In the data rows, 128 means zero.
Here are some points, each followed by its number:
[ 95   0   0   0 148 198 137  25 255 164 247  80   0 207 255 105  20  79
   0 146 212  50   0 133   0   0   0 207   0   0 255 255] 0
[128 118 124 111 133 128 132 121 134 132 129 128 112 130 142 133 119 137
 114 125 134 121 120 128 103 118 119 136 113 120 147 132] 1
[141  28  55  69 151 178 136  97 255 153 173 107 104 170 244  96  97  65
  67 165 174 114  86 124  66  63  37 140  56  69 194 219] 2
[154  80  95 119 147 154 129 124 198 141 130 118 147 149 164 106 116  75
 116 149 158 132 125 123 135 108  92 116 109 115 139 162] 3
[128 164 161 163 126 113 125 145  86 121 114 143 150 111  80 130 152 147
 160 122 115 135 155 130 173 158 161 115 158 156  93  90] 4
[142 118 126 145 134 137 131 131 146 132 124 128 142 131 131 120 139 101
 146 138 135 142 135 128 163 129 128 112 134 134 114 133] 5
[101  28  52  24 124 157 129  75 228 138 184 108  46 159 255 123  72 119
  16 126 158  74  56 126   0  54  30 172  30  43 237 219] 6
[125 112 117 118 126 136 130 118 147 131 140 118 118 134 150 123 122 121
 111 126 136 126 115 131 105 121 108 135 114 117 145 138] 7
[155 128 128 149 144 142 125 140 149 138 127 132 161 139 124 111 135  91
 152 149 135 138 143 126 173 134 126 109 141 135 107 132] 8
[119 147 140 131 116 111 117 129  97 120 124 135 114 124 115 139 122 159
 133 114 113 129 126 139 113 137 145 135 140 136 124 113] 9
[124 223 195 189 112  84 121 156   6 110  90 157 156  92  20 159 163 185
 189  97  91 145 178 132 194 191 216 115 206 179  61  49] 10
[142  37  64  79 153 173 141 105 253 148 159 105 123 161 226  95  98  66
  82 159 170 115  90 114  79  70  44 137  61  85 175 201] 11
New points follow, each followed by the numbers of its three nearest points above, looking only along the 2 directions in which the numbered points spread most, nearest first.
[106 139 138 122 115 116 128 124 101 119 126 131 108 116 123 142 127 156
 120 109 119 115 122 131 102 132 133 134 128 123 135 117] 9 1 7
[ 85 160 144 105 104  94 119 115  53 113 133 131  78 111 114 162 117 207
 104  89 100 103 122 142  65 135 153 159 129 120 158 110] 9 1 7
[152 210 191 213 125 102 129 176  40 111  84 142 199  98  20 131 179 130
 218 126  97 167 187 124 255 195 200  90 206 198  38  60] 10 4 8
[152 172 173 186 127 125 125 163  80 121  98 138 180 113  56 127 165 120
 191 137 116 152 171 123 224 177 174 106 182 183  62  80] 4 10 8
[143 183 165 180 128 111 125 152  72 126  92 140 167 114  59 126 161 131
 183 123 112 152 164 123 208 169 177 105 182 165  76  84] 4 10 8
[100 173 156 119 106 102 120 127  56 112 123 133 102 103  88 161 129 189
 127 104 103 108 131 137 105 152 163 144 148 135 128  98] 9 4 1
[ 89 223 195 156  91  70 111 143   0  94 100 145 103  87  34 165 143 226
 153  79  73 126 153 137 136 188 214 147 189 167  95  46] 10 4 9
[131 175 168 168 121 106 129 142  70 113 102 138 151 108  69 140 150 144
 169 117 106 144 158 132 187 166 171 114 176 158  84  86] 4 10 9
[162 165 156 196 140 130 128 157 108 130  95 140 194 123  68 114 169 100
 196 146 123 160 164 119 236 159 166  81 181 172  58  92] 4 8 5
[141 180 171 185 130 115 126 157  73 123  96 138 169 118  60 134 163 135
 186 128 112 157 166 124 214 169 179 103 177 166  72  82] 4 10 8
[147 178 156 173 123 116 133 150  77 128 108 142 164 110  66 134 150 140
 170 121 108 147 153 126 191 163 178 113 178 165  80  85] 4 10 9
[ 95 162 142 111 100  98 113 119  69 118 133 132  87 109 111 156 119 197
 111  94 104 105 126 139  79 140 148 144 133 124 150 108] 9 1 7
[154 174 166 197 141 121 129 158  90 125  92 142 187 115  57 115 169 117
 199 137 115 162 166 123 236 171 174  88 194 176  58  84] 4 10 8
[ 93 216 195 154  98  77 112 146   0 103 101 140 104  88  40 162 142 220
 153  79  82 125 156 142 131 179 209 139 176 151  96  54] 10 4 9
[136 118 124 129 138 137 132 130 153 135 133 120 140 136 134 119 122 101
 132 134 131 130 126 123 142 123 121 121 124 130 121 138] 5 8 7
[127 169 163 167 119 117 127 147  81 121 102 134 163 114  75 130 146 139
 178 120 113 140 163 127 181 161 167 112 170 160  89  98] 4 9 8
[ 89  68  76  36 114 135 128  90 175 131 167 112  49 140 211 142  75 155
  35 113 143  82  77 129   0  73  67 179  55  62 217 183] 6 2 11
[139 162 154 168 119 129 129 146  98 127 113 135 165 113  78 131 148 125
 169 129 121 144 144 128 186 152 163 113 164 156  89 100] 4 8 5
[138 165 149 161 132 119 130 143 100 123 107 130 156 126  85 130 147 134
 166 128 115 141 149 128 174 154 156 111 167 151  99 106] 4 9 8
